Each row has a name. After each piece below comes the name of the row it's from, unless a question asks for something else. Each question is about the rows just above it.

Q_520: [107 137 149 150 104 107 131 129  93 143 144  85 148 133 151 116 176  97
 144 136  71  29 124 113 139  78  88  88 134 136  99 119 127 110 125 164
 116  98]
Q_100: [168 172 140 137 124 146 136 112 161 108 139 167 165 158 104 125 112  64
 120 164 173 216 178  92 156 162 151 120  77  90 104 193 148 113 161 104
 158 160]
Q_347: [164 116 131  99 144 143 119 139 134  88  97  29 110  98 136 148 150 125
 124 116 107 126  85 107 133  88 129 149 144 136  71 176 137  78 113 104
  93 151]
Q_569: [ 94 144 171 156 125 143 125 161 183 145 140 109  82 111 114 161 156 135
 142 157 164 150 112 123 127 118  85 147 118 121 123 114 138 148 176 171
 112  87]
Q_827: [ 89 122 159  91 136 150 103 118 127 164  95 149 122 140 127  97 106 149
 151 107 122 148  93  96 106 108 153 149 121 116 118 141 149  89 128 158
 160  86]
[ 29  71  78  85  88  88  93  97  98  99 104 107 107 110 113 116 116 119
 124 125 127 129 131 133 134 136 136 137 139 143 144 144 148 149 150 151
 164 176] is which row reordered? => Q_520
[ 29  71  78  85  88  88  93  97  98  99 104 107 107 110 113 116 116 119
 124 125 126 129 131 133 134 136 136 137 139 143 144 144 148 149 150 151
 164 176] is which row reordered? => Q_347
The entry that follows [178]: => [92]
The entry that follows [157]: => [164]
[168 172 140 137 124 146 136 112 161 108 139 167 165 158 104 125 112  64
 120 164 173 216 178  92 156 162 151 120  77  90 104 193 148 113 161 104
 158 160] => Q_100
Which row holds these entries in another order? [ 98 116 164 125 110 127 119  99 136 134  88  88  78 139 113 124  29  71
 136 144  97 176 116 151 133 148  85 144 143  93 129 131 107 104 150 149
 137 107] => Q_520
Right after [111] comes => [114]

Q_850: [129 124 123 131 136 143 136 125 128 127]
Q_65: [122 138 124 134 144 141 131 103 122 137]
Q_312: [148 134 148 135 134 101 111 136 117 153]
Q_834: [122 152 123 134 155 144 131  86 120 137]
Q_19: [134 122 129 140 116 111 134 121 129 120]
Q_13: [145 130 126 138 126 122 129 112 121 152]
Q_870: [172 155 116 158 108  82  28 156 118 179]
Q_11: [143 148 139 148 152 121 160  98 113 159]
Q_950: [132 127 118 120 121 124 134 137 129 125]
Q_788: [129 129 115 122 134 120 134 140 111 121]
Q_802: [ 99 134  95 143 179 173 153  48 108 137]
Q_270: [129 127 136 131 123 124 144 128 125 136]
The entry that follows [98]: => [113]
Right after [156] comes => [118]
The entry that follows [28]: => [156]
Put [136 143 125 124 123 127 129 136 131 128] back in order: which row is it? => Q_850
Which row holds these entries in another order? [140 111 121 129 129 115 122 134 120 134] => Q_788

Q_48: [ 95  91 177 179  83 140  64 142 125 133 115 126 170 170 136 137 182 160
 183 116 141  97 169 124 119  76  95 105 121  87  75  60 192 113 138 164
 142 119 167 132 102 132 144  75 121 117  96 106 140 165 190 157 151]
Q_703: [164 159  79  85 171 117 194 108 138 113  84 122  94  91  84 121  72 100
  74 141 110 155  84 124 136 174 163 155 141 166 179 200  68 123 120  94
 115 125  96 117 148 127 110 183 134 137 160  84 119  85  68  98 113]
Q_929: [154 102 114 170 113 152 106  78 155 129 152 106 143 165 177 174 183 153
 151 120 146  94 163 116 167  72 101 160 125 142 112  70 137 147 107 109
 188  75 147 122 121 112 129 143 105 126 106  70 101 178 173 147 142]
Q_719: [ 77  90 191 171  85 129  70 171 117 122 118 137 179 162 119 125 152 156
 184 123 143  91 171 107  96  79  93  75 122  71  54  72 197  82 146 176
 121 126 179 121  98 144 145  35 122 122  99 128 157 132 191 155 160]
Q_17: [ 94  72 182 184 191 135  68 161 127 115 135 133 182 169 137 139 150 160
 191 125 158  76 191  83 110  51  84  77 191  67  32 191 197  74 134 163
 141  96 198 107  93 146 146  21 105 132  95 104 153 135 214 159 176]
Q_124: [102 137 136  95 170 124 119 121 116 140 126  75 167 142 132 117  75 106
 141 151 144 133 157 183 132  83 140 182  87  91 142  97 119 177 160 170
 138  95 125  96 165 169 115  60 192 190  64 179 121 105 114 164  76]
Q_558: [163 123  84  98 160 116 202 142 150  77 184 127 118 100 131 131  23  99
  83 154 139 113 125  44 120 123 142 104 151 126 101 187  78  54 110  96
 121  75 156  72 132 149 106  82  97 172  82 148 136  30 112 106 165]
Which row holds [102 137 136  95 170 124 119 121 116 140 126  75 167 142 132 117  75 106
 141 151 144 133 157 183 132  83 140 182  87  91 142  97 119 177 160 170
 138  95 125  96 165 169 115  60 192 190  64 179 121 105 114 164  76]? => Q_124
Put [151 157 190 165 140 106  96 117 121  75 144 132 102 132 167 119 142 164
 138 113 192  60  75  87 121 105  95  76 119 124 169  97 141 116 183 160
 182 137 136 170 170 126 115 133 125 142  64 140  83 179 177  91  95] back in order: which row is it? => Q_48
[ 95  91 177 179  83 140  64 142 125 133 115 126 170 170 136 137 182 160
 183 116 141  97 169 124 119  76  95 105 121  87  75  60 192 113 138 164
 142 119 167 132 102 132 144  75 121 117  96 106 140 165 190 157 151] => Q_48
Right after [30] comes => [112]
[163 123  84  98 160 116 202 142 150  77 184 127 118 100 131 131  23  99
  83 154 139 113 125  44 120 123 142 104 151 126 101 187  78  54 110  96
 121  75 156  72 132 149 106  82  97 172  82 148 136  30 112 106 165] => Q_558
Which row holds [ 77  90 191 171  85 129  70 171 117 122 118 137 179 162 119 125 152 156
 184 123 143  91 171 107  96  79  93  75 122  71  54  72 197  82 146 176
 121 126 179 121  98 144 145  35 122 122  99 128 157 132 191 155 160]? => Q_719

Q_269: [142 163 111 100 107 136 142 110 110 156  89 136 142 104 106 176 153 146
 108 108 121 146  99 123  93 144 150 144 105 132 154  95  85  84 129 127
 149 140 123  60 143 115  81 111 136 120]
Q_116: [114 149 115 172 112  99 124 112 153 100 112 154 166 110 181 145 142 161
  91 115  80 110 155 116 134 137 132 129 114 134 119 136 104 115 163 116
 139 156 134 147 153 123  98 116 142 105]
Q_397: [142 163 111 100 107 136 142 110 110 156  89 136 142 104 106 176 153 146
 108 108 121 146  99 123  93 144 150 144 105 110 154  95  85  84 129 127
 149 140 123  60 143 115  81 111 136 120]
Q_506: [137 133 120 165 138 133 104 107 118 103 142 109 103 131 128 129 158 144
 121 143 118 115 115  85 124  90 102 144 148 151 109 156 106 129  97  86
 128 125 139 108 120 121 132 156 132 147]
Q_890: [172 110 145 145  78  50 126 189 176 157 216 138  82  80 115 128 120  96
 124 105 130 136 197 146 166 131 138 163  71 180 109 103 108 132 116  94
 168  53 148  73 138 141 219 141  92 124]
Q_489: [143 156 103 159 153  99 147 125 122 166 127 130 108 137 138 139 137 106
 161 133 180 151 136 137 139 140 115 124 122 144 140  82  80 116 152  81
 170 128 144 125 146 110 121  81 148 122]
Q_436: [141 117  92 136 179 173 106  81 180 132  96 150 186 122  93 123 164 139
 111 129  66 130 123 107 122 144 154 169 135 139 137  81  97  94 170 123
 151 135 145 104 127 111 100 121  83 161]
Q_488: [ 91 154 137 104  80 115 110 110 156 162 147 134 136 145 115 119 123 116
  98 142 142 134 105 112 112 116 166 100 114 112 172 134 181 116 124 161
 132 114 153 115  99 139 149 129 153 155]
Q_252: [144 136 131 148 133 135 115  99 115 117 149 106 109 145 122 129 145 154
 121 142 135 119 115  85 128 106  99 145 150 146  92 158 106 127  97  94
 126 129 144 107 105 128 138 148 134 143]
Put [118 124 103 144 128 156 108 132 143 137 118 156 151 129 132 131 165  85
 125  86 121 121 103 128 129 120  97 102 133 109 138 107 115 142 120 106
 144 158 133 115  90 148 104 147 109 139] back in order: which row is it? => Q_506
What comes right after [73] in the named rows? => [138]
Which row holds these entries in another order? [134 105 112 112 116 166 100 114 112 172 134 181 116 124 161 132 114 153
 115  99 139 149 129 153 155  91 154 137 104  80 115 110 110 156 162 147
 134 136 145 115 119 123 116  98 142 142] => Q_488
Which row holds [143 156 103 159 153  99 147 125 122 166 127 130 108 137 138 139 137 106
 161 133 180 151 136 137 139 140 115 124 122 144 140  82  80 116 152  81
 170 128 144 125 146 110 121  81 148 122]? => Q_489

Q_6: [ 15 183 172 102 153 110  47  25  35  26  58 242 202]
Q_701: [189  27  56  56 155  43 137 123  33  77 245  81  63]
Q_219: [190 187  63  54 102  91 198 202 115 140 166 211  98]
Q_796: [ 85  61  51 104 172  62 141  23  81  66 174  38  50]
Q_314: [181 216 230 169  82  48 168 210 219 217  50 203 189]
Q_508: [177 123  69 189 127 140 129 219 181 198 187 211 175]
Q_352: [129  62  69 133 158  91  71  59  46 106 219  43  48]
Q_4: [ 66 104  61  85  81 141  38  62  22  51 172 174  50]
Q_363: [ 35  58 183 102 110  15 153 202  47  25 241 172  26]
Put [ 23  38  50  51  61  62  66  81  85 104 141 172 174] back in order: which row is it? => Q_796
The entry that follows [27]: => [56]
Which row holds these entries in another order? [241  47 172  15 102  58  26  25  35 202 183 153 110] => Q_363

Q_187: [ 86  68 150 138 103 179 212 165 187]
Q_84: [ 83 133  89 198 188 118 212  98 214]
Q_778: [165  68  86 150 103 179 212 137 187]
Q_472: [ 43 171 220 113  69  60 205 182 203]
[ 68  86 103 138 150 165 179 187 212] is which row reordered? => Q_187
The entry that follows [113]: => [69]

Q_690: [129 169  90 134 123 152 139 138 176 160 113  90 121 114 146 106 110 162
 119  89 112 107 125 139 123 122  85 134  96 103 114  87 158 157 115 138
 139]
Q_432: [106  57 190 163 136  91 143 148  50 120 155 189 171 161 124 161 178  36
 135 145 183 178 160 122 155 129 210 172 189 236 160 242 107  54 159 123
 133]
Q_135: [114 160 121 107 138 139 134  90  96  87 112 115 123 122 139  85 110 119
 139 113 105 158 103 123 114 162 169 146  90 152 129 125 134 157  89 176
 138]
Q_896: [135 107 155 125 128 112 120 107  97 101 144 156 125 126 111 129 144 112
 142 160 130 139 118  91 129 153 148 114 149 136 133 136  92 107 127 120
 113]
Q_459: [129 158  89 127 120 149 143 138 176 150 113  98 124 122 141 107 100 156
 113  99 112 109 123 143 122 105  99 125  96 103 114  87 158 157 115 138
 139]
[129 158  89 127 120 149 143 138 176 150 113  98 124 122 141 107 100 156
 113  99 112 109 123 143 122 105  99 125  96 103 114  87 158 157 115 138
 139] => Q_459
Put [ 85  87  89  90  90  96 103 106 107 110 112 113 114 114 115 119 121 122
 123 123 125 129 134 134 138 138 139 139 139 146 152 157 158 160 162 169
 176] back in order: which row is it? => Q_690

Q_773: [149 153 160  97 162 179 109 154 118 173  84  60 138  83 118  88 166 104
 107 177 117 128 113 140 124 105 141 106  88 205  49 102 125 182 143 137
 126 138 170 120 182 120]
Q_261: [182 140 120 109 141 205 102  97 113 159 105 182 120 153  49 126 106 149
 179 107 128 124 138 170 143 154 137  88 166  83  84 162 138 173  60 118
 104 177 117 125  88 119]
Q_210: [161 150 128 113 106 164  95 159 170  84 121 155 199 101 133  75 150 163
  84 132  88 188 101 133  96 133 135 162  50 116 157 105 109  83 127 123
 149 115 164 136 125  96]
Q_339: [109 117 143  88 106 107 182 153 160 128 177 105 141 162 104 120 173 119
 138  88 140 124 205 170 120 137  60  84  97 182  83 125 138 113 118 166
 154 179 126 149  49 102]
[120 182 120 170 138 126 137 143 182 125 102  49 205  88 106 141 105 124
 140 113 128 117 177 107 104 166  88 118  83 138  60  84 173 118 154 109
 179 162  97 160 153 149] is which row reordered? => Q_773
[119  88 125 117 177 104 118  60 173 138 162  84  83 166  88 137 154 143
 170 138 124 128 107 179 149 106 126  49 153 120 182 105 159 113  97 102
 205 141 109 120 140 182] is which row reordered? => Q_261
[102 109 117 143  88 106 107 182 153 160 128 177 105 141 162 104 120 173
 119 138  88 140 124 205 170 120 137  60  84  97 182  83 125 138 113 118
 166 154 179 126 149  49] is which row reordered? => Q_339

Q_648: [ 27  87 218  82  74  98]
Q_165: [ 55 236  90  64 124  89]
Q_246: [ 63 119  69  94 136 110]
Q_394: [236  57  89  55 219  65]
Which row holds these entries in another order? [ 57  89 236  65  55 219] => Q_394
[ 27  87 218  82  74  98] => Q_648
The entry that follows [64]: => [124]
Right after [63] comes => [119]
Right after [218] comes => [82]
The entry that follows [74]: => [98]

Q_37: [ 80 173 146  92 164 106  96 165 154  88]
Q_960: [112 143 119 146 116 137 129 120 139 169]
Q_195: [103 145  98 125 135 125 109 144 131 137]
Q_559: [116 148 214  79 169  60 122 162 139  67]
Q_879: [110 113  39 170  89 184 118  84 114  82]
Q_328: [105 130  67 175  98 151 131 108 129 165]
Q_830: [134 154 216  96 181  48 124 176 216 127]
Q_672: [ 91 156 130 116 152 111 123 161 152 124]
What comes right after [123] in the named rows? => [161]
Which row holds these entries in another order? [ 98 103 109 125 125 131 135 137 144 145] => Q_195
Put [ 67  98 105 108 129 130 131 151 165 175] back in order: which row is it? => Q_328
Which value appears more than once in Q_830? => [216]

Q_650: [117 140 148 135 144 111  85 126 171 130 141 155 197 220  90 118 161 152
 218 145  72  81 138 166  99  84 136  64]
Q_24: [118 125  41 116 115 118 103 112 124 179 194  68 107  61 105 178 123 137
 149 116 154 101 113 198 129 184 116 139]
Q_749: [136 136 216 125 132 149 140 140 139  75  59 180 154 181 148  89 126 102
 108 134 107 154 141  55 128 125 140 110]
Q_901: [136 136 216 125 132 149 147 140 139  75  59 180 154 181 148  89 126 102
 108 195 152  72  63  95  71 108 140  75]
Q_362: [229 150 147 110  93  99 165 167 174  68 141 149  89 153 199 117 114 128
  58 153 128  96 114  93 106 101 153 106]
Q_926: [142  67  73 143  63  58 160 158 152 172 169 142 121 130 132 177  53 148
 135 130 139  79 102 158 154 179 126 129]
Q_529: [220 136  99  72 145  81 161 141 117 138 218 111  64 155 166 126 144 197
  85 152 130  90 118 171  84 134 148 140]
Q_353: [118 125  41 145 115 127 103 112 124 179 194  68 107  61 105 178 123 137
 149 118 154 101 113 198 129 184 116 139]
Put [ 64  72  81  84  85  90  99 111 117 118 126 130 134 136 138 140 141 144
 145 148 152 155 161 166 171 197 218 220] back in order: which row is it? => Q_529
[229 150 147 110  93  99 165 167 174  68 141 149  89 153 199 117 114 128
  58 153 128  96 114  93 106 101 153 106] is in which row? => Q_362
Which row holds these entries in another order? [110 140 125 128  55 141 154 107 134 108 102 126  89 148 181 154 180  59
  75 139 140 140 149 132 125 216 136 136] => Q_749
The value that Q_353 holds more than once: => [118]
[118 125  41 145 115 127 103 112 124 179 194  68 107  61 105 178 123 137
 149 118 154 101 113 198 129 184 116 139] is in which row? => Q_353
The row with [118 125  41 116 115 118 103 112 124 179 194  68 107  61 105 178 123 137
 149 116 154 101 113 198 129 184 116 139] is => Q_24

Q_684: [174 174 174 174]
Q_699: [175 174 127  56]
Q_281: [160 160 160 160]
Q_491: [193 185 162  38]
Q_609: [186 174 148  44]
Put [ 44 148 174 186] back in order: which row is it? => Q_609
Repeated in Q_281: => [160]
Which value appears more than once in Q_684? => [174]
Right after [193] comes => [185]
Put [ 44 186 174 148] back in order: which row is it? => Q_609
[174 174 174 174] => Q_684
[175 174 127  56] is in which row? => Q_699

Q_311: [ 54  79 110  71 110]
Q_889: [147 111 151 134 151]
Q_747: [103 160 151 103 147]
Q_679: [ 44 146 151 134 169]
What comes right after [111] in the named rows? => [151]
The value that Q_747 holds more than once: => [103]
The value that Q_311 holds more than once: => [110]
The value that Q_889 holds more than once: => [151]
Right after [146] comes => [151]
[ 44 146 151 134 169] => Q_679
Which row holds [103 160 151 103 147]? => Q_747

Q_402: [223 135 149 135 148 169  64 197 135 135]
Q_798: [169  81 223  79 167 207 100  84  90 190]
Q_904: [223 169  90 207  84 100 190  80  81 167]
Which value appears more than once in Q_402? => [135]
[169  81 223  79 167 207 100  84  90 190] => Q_798
Where do [223 169  90 207  84 100 190  80  81 167] appear? => Q_904
Right after [149] comes => [135]
The row with [223 135 149 135 148 169  64 197 135 135] is => Q_402
[167  81  80 190 100  84 207  90 169 223] is which row reordered? => Q_904

